A single turn carries every row of the set below to another of its rows. Some are shown first; where does it send the rows asked next?
z941: [  0   1   0  -2 -11 -12  20  10  -5   3 -11  12 -13  14  19   5  -4  15
  18   8 -19 -16   2  -4  10  19  -8  38   6   2 -11  13]
z256: [ 13  -7  22  15  -9 -13  -6   7   6  10 -14  23   4  19  12 -15  11   4
  12  -8 -18  -9 -11   1  -3  -7  -4  15   9  35   1  13]
z442: [  5   5 -10 -23 -15   6  10  -6   6  15 -13  24  10  23  40   8 -17  16
  22 -19  -6  -5   7   0  -6  12 -22  17   1   5  16  26]
z867: [  1   2  46 -17   6 -13  15   9  -2  19 -13   2   4  14  18  -1  -4   4
 -29   0   3 -10  -6   2  15   2 -16 -16  15  -8   1  23]
z741: [ -1  19   6 -15   1   1   2 -16 -10   0   5  31  19  -1  18   1 -13  -3
 -14 -10 -37   0  -1  -4 -13  -1   8 -11  17   6   0  28]
z385: [ 26   5  24 -17   1  -9  11   6  -5  22  12   5   1  13  21  -1  -8   8
 -26  17   3  11  -2   0  10  16  -5 -20   4  -9   3  13]
z750: [ -1   1  10  -8   7   1  -2  -1   1 -10  10  37  36  11  16 -16 -16  -2
   8   3 -24  -7 -11 -10   1   6   5 -18  22   7   3  22]
z84: [  9  12  21  10 -15 -22  -5  19   2  -1 -19  13   8  17  34  16  14  15
  23 -10 -18   5  -1   1  27   2   0  24   5  -5 -13  15]
z150: [ 20   8  14 -36  29 -14  25  -5 -21  11  -9   4   4  25  34  22 -20  -8
  15 -20 -10  -4  -1  -3  16  -3 -11  -4  26  12  -3  10]
z354: [ 20  17  15 -10  22  10  21   2 -16  -4 -34  15  26  11  26   7 -13 -13
  10   2 -34   3  -7 -11  15  -1  -9 -21   3   1   9  24]
z201: [ -7  -3  11  -8  15 -10  16  18   0   7  28  11  -4  16  28   4  -5   5
 -22 -21 -12  11  -3  14  14  10  -4  15   9   2  -7   8]
z460: [-14  10  -4 -27   0   1  14 -20   2  13 -19  -7  13   7  20  -1 -20   8
  15  -8 -28  -8 -18   8  24 -10  -1 -18   1  -1   3  17]
z535: [ -9   2  19  -1   8 -23   6  22   4  26 -32   4   8   3  27  21   0  12
   7 -20 -10  -1 -28   4  31   3  -8  -2   2  -7  -5   7]
z132: [  4  12  31 -11 -16 -19  19  15  -2 -11 -30   7   9  15  21   1  -3   6
 -10  -7  15  -2  -1   1   4 -16 -10   5   1  -8   9   8]
z521: [ 20  11   3   5  10  -6   7 -10 -22  17   4  23   7  31  17  -1   2 -18
 -20 -30  -7  -2  19  10  10   1   9  -4  14   8   8  19]
z338: [ 13  12  13 -26  -9  -8  16   3  -6  18  -7  29 -10  10   9   0  -3 -13
  18  21  -7  11 -13  -2   9  28  -8 -21  -6  10   3  14]
z895: [ 19 -16  21 -18 -18 -11   5  25   1   8 -29  12  18  17  34  10  -7   9
  28 -26 -33  -6   0  18  -4  17  -8  -4   3   1  -6  25]
z440: [ 22  10   9  -9  -1 -20   8   3 -21 -10 -22  11  -3  12   5   8  -6   3
  17  -2   3 -29  -8 -14   8   6 -34   3  -4   2   9  21]
z135: [ -4  -4  14  -4  -4 -13 -10   2   2  20 -13  25  17  15   8 -13  11  -6
  14  -7 -16  -8 -31  19  28   5  -4  -9  22  23  14  25]
z681: [ 29   0  31 -18  19 -12   4   2  -1  13  17   4  26  10  26   1  -5   5
   4  -6 -37  15  -2   2   5   2  -8 -23  10   1 -20  10]
z951: [ -6  13  -7  -9   0 -19   9  10   4  21  13  37  -8   8  19   1   5   7
  28  -8 -19  -9 -11  -4  17  23 -11   7  19  17   1  -4]
z115: [  8  11  13 -27   8 -22   6  -9  10   9  -8  29  21  17  10   8   2   2
  17  -6 -35  13   5   6  -9  30  -2 -27   3  12  -7  -1]
z208: [  7  -2  10  -1 -11  -7 -13   3   2  20 -15   2   7  16  16  -8  -5   0
   6  -4  -9   3 -25  13  36   0  24 -26   6   7   6  24]
z805: [ 20  19   6 -28   2 -12  29   7 -22  11 -22  32   6  12   2   5   1 -23
  22  -2   2 -11  -6  -6  11  22 -15 -10  10   3  11  11]
z441: [  1   3  12   3  -1  -3  15  21   3  -3  -5  13  -4   9  17   0 -10  31
   8  -6  -2   8   8   5  15  13  -8  32  11 -17   3  12]
z308: [ 21   6 -12   9   1  -4  -2 -12 -15  19  -5   8   4  27  10  13   2 -18
   0 -13  -5   0   1   1  10  16  23 -19  -5  -4  14  21]
z946: [  2  10  16  -7  12  -9  12  -5   1   4 -42  13  33  14  25   1  -6   7
 -17   6 -31  -5   0 -16  11  10  -8 -28   7  -4  15  15]
z778: [ 10  12  -7  -3  24 -28  19  15 -15   0 -16   3  -2  33  27  27  -2 -11
  13 -19  -7 -10  11  -6  28  20  -1  -5   7  -8   0   5]
z152: [ 16   5   3  11   1 -23  -6  12 -12 -11 -16  16   9  25  21  22   0  21
   6 -18 -15  -8   8  11  20  28  -7  22  -7  -4  -9  15]
z269: [ 26   4   3   7  -1 -15   0   8 -16 -14   0  16   0  17   5  -9   5   9
  -4 -23 -19   3  17  25   1   1  -6   6  16  10  22  13]
z113: [ 32  -6  15 -13  -4 -18  -4  15   8  10 -18   4  14  24  33  12   0  14
  14 -31 -21  -2  25 -12  -5  22  -7  -2  18  -7   4  29]
z898: [-11  -5  17 -30   8 -13  11 -13  -4  10   0   8   0  14  18   5  -1   4
 -17 -50 -33   4   0   5  17   7  -3  -5  12  16   2  16]
z524: [  8  -6  10 -11  10   0  16   1   0  17  13  25  30  27  26   4   7  -3
  33 -25 -17 -18 -13  -2  15   8  -5  -9  27  11  15 -10]
z822: [  3 -17   0 -25 -20  -7  10   5   3   3   0   2  15  24  48 -13 -16  13
   7 -11 -14  -1   7  -2  15   1 -24  14   9  -6   8  33]
z833: [  0   1 -11 -10  20   4  20 -21   6   9  -5  -2  30  28  17   1 -14  -5
  11 -13  -3  -2   3 -21  11   2   3 -11  -2 -14  11  10]
z129: [-22 -20  22 -20   7 -31  17  -5  -1  22 -22  21  22  15  21   9   0   6
   7 -18  -9   2 -12  -2   9  11 -24 -19  14 -12  13  -1]

z201 moves to z778
z385 moves to z308
z946 moves to z741
And these:
z895 moves to z822
z129 moves to z898
z521 moves to z805
z84 moves to z441
z440 moves to z256
z833 moves to z115

A single turn carries every row of the set below to another of its rows. Some are shown first; where does it send the rows asked next?
z568: [ -9  -7   8   6 -27  34  -1 -15  -3 -23 -44  15  22  -7 -15 -31  14 -10
  -2  -6  -6 -22  -4]
z186: [ 16 -19  10   0  -6  12  17   4  -4 -11 -38   6   0 -14   0 -30   8   6
   2 -21  -7  22  12]
z836: [ 10   3  -5  -8 -22  -1  -6  -9 -37  -9 -50  -7  25 -24 -29 -29  10  -3
   0 -11   5 -12 -28]
z419: [ 35   3  -2 -23 -10   7 -21  -7   7 -34 -29   8  24   5 -23  -8   8  14
 -13 -13 -18  12  -4]
z543: [ 18  14  16 -24 -14   9 -26   7   5  -8 -23   1  25  -6  -5 -26  -4 -25
 -18 -15   0   3 -16]
z984: [ 21  -9  26  -9  -7   4  13   8 -17 -21 -42   7   3   2  -1 -42   7   0
  -3 -21  -6  19  12]
z550: [  4   5  -3  -3 -12   4 -22  -6   5 -21 -48  15   1   2 -25  -4 -10  -2
 -11 -15   0   0   9]
z815: [ 24 -14  30 -36 -23  23  -9  15 -15 -24 -28   3  26  12 -26 -31  -2  -4
   6  -6 -21  -6 -15]
z5: [ 12 -13  10 -28 -27  -2  -8  10   6 -12 -25  -5  20   9  -7 -25  15 -19
  -1 -28   0  12 -40]
z211: [  8 -12  -5 -21 -17  -6 -19 -14   8  -6 -48  -8  22   2 -30 -16   1  18
 -17 -26   5  15 -15]
z22: [ 11   1  31 -19  -6   0  -8  11 -29 -26 -45   3   6   5 -12 -49   7 -11
  -3 -15   5   5   0]
z216: [  4   2  15 -14 -29  -4 -22 -23   4 -11 -36   4   8  -4  -3 -38  -6 -28
  -4   5  15  11  -7]
z28: [ -1   7   6 -18 -24  -5  -9 -20 -38 -11 -39 -14  25  -5 -22 -45   2  -2
  -5 -10  -3   7 -27]
z328: [ 11  -8  11  -7 -15   9  -2  -5   2 -22 -38  17  14  12 -40 -16  20 -24
  -3 -36   5   1 -26]
z937: [ 13 -19   8   6 -17  33 -10  -2  -8 -17 -34  10  24 -26 -18 -25   2  -7
  -4   2  -8 -23  -3]
z679: [ 16  -2 -13  -6 -28   8  -7   0 -23  -4 -54   4  23 -23 -22 -10  14   9
   1  -7  10 -13 -22]
z331: [ 14   0   9 -11 -28  -1 -14 -35   7 -10 -29  15  36   4 -36 -33   2 -11
  -2   8  -4  19 -11]
z914: [ 20  -8   6 -17 -24   6   9 -22  11 -34 -29  25  17   7 -26 -29  21 -27
   9  -8 -18   9  -5]
z304: [ 31  -7  -2 -29 -20  19  -1 -16 -24 -14 -37 -13  22 -20 -40  -8 -10   1
  10 -11 -18   8 -13]
z133: [ 29 -28   9  -2 -11  26 -14   3 -15 -14 -31   9  11 -24 -23 -19  -6   3
  -9   2  -2  -7   3]
z605: [ 19 -12  10 -26  -2  11 -12 -24  -2 -19 -40   9 -19 -13  -6 -25  17 -13
  13 -22   6  -3 -11]
z961: [ -3 -12  23 -13 -39  21  -4  -2   2 -20 -52   1  31  22 -20 -23  15   6
  24  -7   3   1 -21]
z425: [ -5   7   6  -8 -17  18   4 -20  -6 -22 -26  -8  36  -9  -2 -41   6  -5
   2 -10 -31  16  -2]
z188: [ 19   2  10 -17 -29  22   4  -4  -1 -13 -36 -14  12  -1   3  -5  -7   9
  27 -10 -13  29  -7]
z271: [ 10 -23   1 -16 -21  -5 -19 -22  -2  -4 -28  12   0   2 -12 -21  13   8
  27   0   1  11 -31]
z916: [ 27   2  11 -14 -28  -1   4  -8 -13 -14 -62   5   8  -2  -4 -25  22  19
  16  -4  19  19  -4]
z682: [ 18  -3  -3 -40 -12   2  -8 -10  11   0 -26  12   9 -16   2 -25  10  -4
  18  -7 -25   1 -10]
z614: [  5   6   9  -8 -28  18  12 -13  -4 -14 -33 -16  26   1   8 -22  -3   5
  13 -16 -23  29  -7]
z515: [ 14  -2  23  -7 -40  12   3  -6  -5 -17 -64   5  17  16  -3 -23  16  13
  19  -4  15  11  -7]
z776: [ 32 -16  17 -31 -23  20  -8  -2 -22 -18 -33  -9  29  -8 -42 -20  -9  -2
  15  -2 -18  -3 -19]

z605 moves to z419
z568 moves to z425
And these:
z328 moves to z914
z836 moves to z984
z186 moves to z304

A single turn carries every row of the set below to another of its rows. Some are shown first; where does it send the rows asked next?
z692: [  8  25  15 -12  18   1  -1 -10 -15 -24 -27 -22   1]
z609: [ -8  19 -20   2  25 -17  14   8 -16 -33 -14 -24 -18]
z926: [-25   9   1  -5 -15 -25  30   0  -8  -9   6 -27  -6]
z599: [-14  21  19  -3 -24  -9  12  -9  -2 -28   7 -20  -2]
z439: [ -5  56  12   5   6 -21  15  -1 -33 -24  -1 -16 -14]
z861: [-21  32  -7  -7  18 -13   4   7 -21 -22  22 -24  -9]
z759: [-12  18  19  -6 -24 -24   6  -6  -2 -28  -2 -13   5]
z12: [ -5  48  -4  -4  21 -17  12  -3 -31 -20  13 -23   4]
z542: [ -8  -4  17 -12  -5  -8  14 -11 -13 -12  -3 -28 -26]
z399: [-11  44   1  -9   4 -19  19  -5 -16 -21  -1 -12  25]
z985: [ -1  -2  19  -5  -9  -2  14  -8  -7 -21  -9 -33 -17]
z182: [-13  16 -12  -6  -3 -21  14 -17  -5   5 -10  -6   6]
z120: [ -2  42  -9   3   4 -30  27  -3 -12 -37 -15 -14 -26]
z160: [  6  32 -17   3  21 -28  29 -10 -17 -25 -19 -30 -16]
z23: [ -6  18  -2  -5  26 -13  33 -16 -13  -5 -16 -37 -21]
z470: [ -6   4  15   2  -6 -15  19 -15 -24 -20   0 -26  17]
z935: [ -4  20 -19  -7   8 -21   6   8 -12 -43 -14 -16   2]
z438: [ -1  59   2  -2   0 -12  15  -7 -12 -26  -4 -23 -31]
z14: [  5  29 -11  -7  20  -3  -4   8 -13 -35 -13 -25  -9]
z663: [  9  34   1   4   3 -31  21 -11 -24 -31 -33 -24 -18]
z250: [-19  44  -3 -16  -3  -9  25  -2   8 -18   4 -20 -23]
z85: [ -3  32   6  -2  29 -11  -2   8 -30 -25   5 -22 -11]
z6: [ -9   5  22   2  -5 -18  11 -20 -29 -15 -13 -24   7]
z189: [ -5  47  17   1  10 -18  16 -11 -28 -12   3 -30 -33]
z19: [-16   9   8   4 -11 -23  37 -12  -7 -12   6 -34  -7]
z669: [  5  21   6 -15 -12 -12   7 -15  -5   2 -16   0  -7]
z356: [ -8  18   4 -12   0 -13   0  -9   7   9  -1 -10 -12]
z994: [ -3  20   6  -7   0 -18  16 -12 -16  20 -10 -15  -1]

z669 moves to z994
z692 moves to z23
z861 moves to z935
And these:
z120 moves to z439
z19 moves to z599
z542 moves to z926
z12 moves to z14

A single turn carries every row of the set below to another of its rows. Some are shown first; where does it send the rows asked next?
z809: [  0  12 -15  -2 -31   8 -12  12  -5  11   1   2 -11   3  10  -3 -17  20
   9  11   5   7  19]
z845: [  6   4  -7   2   1 -10  -4   7   8 -14  17   5  18 -16   2  -6  23  11
 -19 -12 -13  -4  -5]
z620: [-11  16  -7  19   0   8   5   4 -16   2  -3   6  16   6  -9 -14   2  -6
  -5 -16 -31   8 -18]
z516: [ -1  -8  11  15  -4   5   3   4 -18  15 -19 -10  19 -16 -18 -14  19  18
  -8  -7  -1   4 -12]
z633: [  8  18  -8  14   9 -24   1  16  -2   0 -21  -1   0   4   8  25   3  -3
 -11  18 -15  -9   5]
z921: [-12   2   1  -7 -16   6  -4  -4  10  -6  19 -11   8   9   9   9  11  -7
  -5  29   6 -10   1]
z320: [ 26  -5   4 -11 -16  -6   7   3  -1 -15  -4  -3  10  14 -16   3 -11  16
  -3   9 -14  -7 -23]
z607: [ -6  16  -3  13 -21   5  -6  22 -15  -6   0  16  10  13   3 -28   7  11
  -1  -6  -8  -3 -15]
z596: [ -3  -1   2 -26  -7  -4 -12   4  -2 -14  -4  10  -9   2   7  23  11   2
   3  11  -6  18   0]
z162: [-20  15 -13  15 -23   6  -4   6 -18  -9  -6  10   4  15 -10 -20  -2  11
  -9  -5  -6   1 -25]
z569: [ -9   1   0   6 -10  14  10  27  -5   5 -25  -2  -3  -5   1 -19 -13  16
 -17  -5  -5  14  -2]
z860: [-12   8  -3  12  -8  20   0  16  -5   1 -17  -9 -19  -9  -6 -15  -5  30
 -12  -2 -11  13 -12]
z774: [-12  -1  -7  12   0  -2   2   3   9   6  13   5 -20   2  -2  13  22  -3
  12  17  26  13   8]
z602: [ -7 -18  12  -7 -13 -10  21   3  -7   6   8  12   4 -17 -10  -5  -4  21
  -1  21   9  10  -9]
z556: [  6   8 -11  10 -11  -2  -3 -11  32  -6   2  -9  25   9  -6  10 -15   0
  -7  15   2   0   0]
z739: [ 18   1  11  11  -2 -11  -2  -5   8  -9  10   0   6 -11  -2   0  -5  16
   1  24   6  37  -1]
z306: [ 15   9  -7   6  -8  -7  11   7  -1   9 -18 -11  -4   1  15   6   2   0
   2 -12 -21   8  29]
z202: [ -7  19 -13   4  -2  -9 -20  10  -4  10   0  11  -2  -8   9  16 -13  18
  -9  37  -2  -1  -2]
z210: [ -7  -6   6  21 -13   6  -2  23 -20   4  -4 -11  12   0 -29 -15  12  18
  16  10   2  -2 -10]
z383: [  0  14 -36  12   8 -14  -4   4 -13  -2  14  12 -12  -2 -22   0   0  18
  17  -2  -5  13   3]
z359: [-19   2 -15  24 -10  12  10  30  -7  15 -14 -14   1   8 -11  -5  -9  13
   3  -1 -16  20   5]
z801: [  1 -19   1  18  -7  -7  29   5  -8  19 -10   5   9  11 -26  21   9  -1
   6   7   3   2   3]
z881: [ -2   2   0  24 -14   3   1   9 -20  12 -13 -19   4   9 -23 -18   4   7
  16   2  10  -5 -23]
z204: [ -5  16 -10  23  -3  15   7  30  -7  11 -17 -18 -10   0 -20  -2  -4   3
   2 -10 -14  15  -8]
z718: [ -2  -3   6   4  12  -2   9  -2  12   3   4   8 -17 -10   8   7  26  -8
   1   7  18  12   8]
z863: [ 19  17 -13 -22  -2   4   8  -8 -13 -12 -12   6  -1   1 -20  19  10  16
   9   9  -6  14  13]
z229: [ -1  19  -9  15   9 -19  16   1  12  13   4  19 -14  -7   2   6  14  16
  11  22  10 -11  -7]
z87: [  0  -5  13  17   4  10   3  -7 -16  14 -11 -12   8 -10  -8 -25   7  17
   6  -1 -11   1 -20]
z209: [  9  13 -28   4  -2  15   4  -6 -17   4  11   8   9  22  -9   7  15  13
 -10  26  19  -1   3]
z122: [  7   5  -5   8  -7  -2  -1 -11  34 -14   3  -8  22   9  -2   5 -15   3
  -6  17  -4  -2   1]
z336: [  8  18  -3  29  -9   4  16 -15   9  27  -6  -5  -6 -10  -5   2  -7   7
 -19   7   0 -12   8]
z777: [  3  20   1  25 -14  -6  18   7   8   1  14 -10 -14  -5  -9 -11 -13   9
   2  24  -4 -16   8]
z785: [ 23  -3   2  31  -7  -2   0  -3   8  -3 -14   1   4  20 -15  21   4   4
   1  15  15  21   6]
z678: [ 12  19 -20 -21  -9   0   5  -8 -13 -10  -8   2  -1   1 -22  20   9  20
  10  12  -1  18  10]
z578: [ -5   2 -11 -13  -9  -4 -13   3  -4   1  -7   3  -3  11  -3  38  15  -6
   8   6  -5  21   3]
z109: [ -4   2   1  -3  -6   5   1 -10  11   6   7 -14  15   8   9  18  18 -20
 -12  14  -1  -8   4]
z758: [ 14  -2 -15   2 -15  -2   1 -13  -2  17   3 -10  22  11 -21  20  -8  19
   0   6 -19  10 -20]
z305: [-10  16 -14  26 -12   1  -2   7 -15  15  -4   6  21  10   3 -13  17   6
  -3 -18 -22  10 -10]
z416: [  0   6 -26  19 -16   6 -18  16   4   1  17  11  15  14 -19  13  18   9
  -4  -3   7 -13  -2]
z221: [ 17  10 -21   3  13  -7   0  -2 -10  -8 -13  24 -16  -4 -13  -4   3  14
  -8 -17   5   0   1]
z630: [ 17  15 -14  -5  15  -7  23  -2 -14 -13  14  -5  13   3   2  -5  22   3
 -12  16  -4   6   4]
z27: [  4  20  -8  16  12 -15  16   1  11  19  -1  21 -11  -7   0  10  14   8
   9  17  12 -11  -7]

z620 moves to z87
z630 moves to z739
z122 moves to z229
And these:
z336 moves to z221
z602 moves to z809
z774 moves to z578
z210 moves to z359

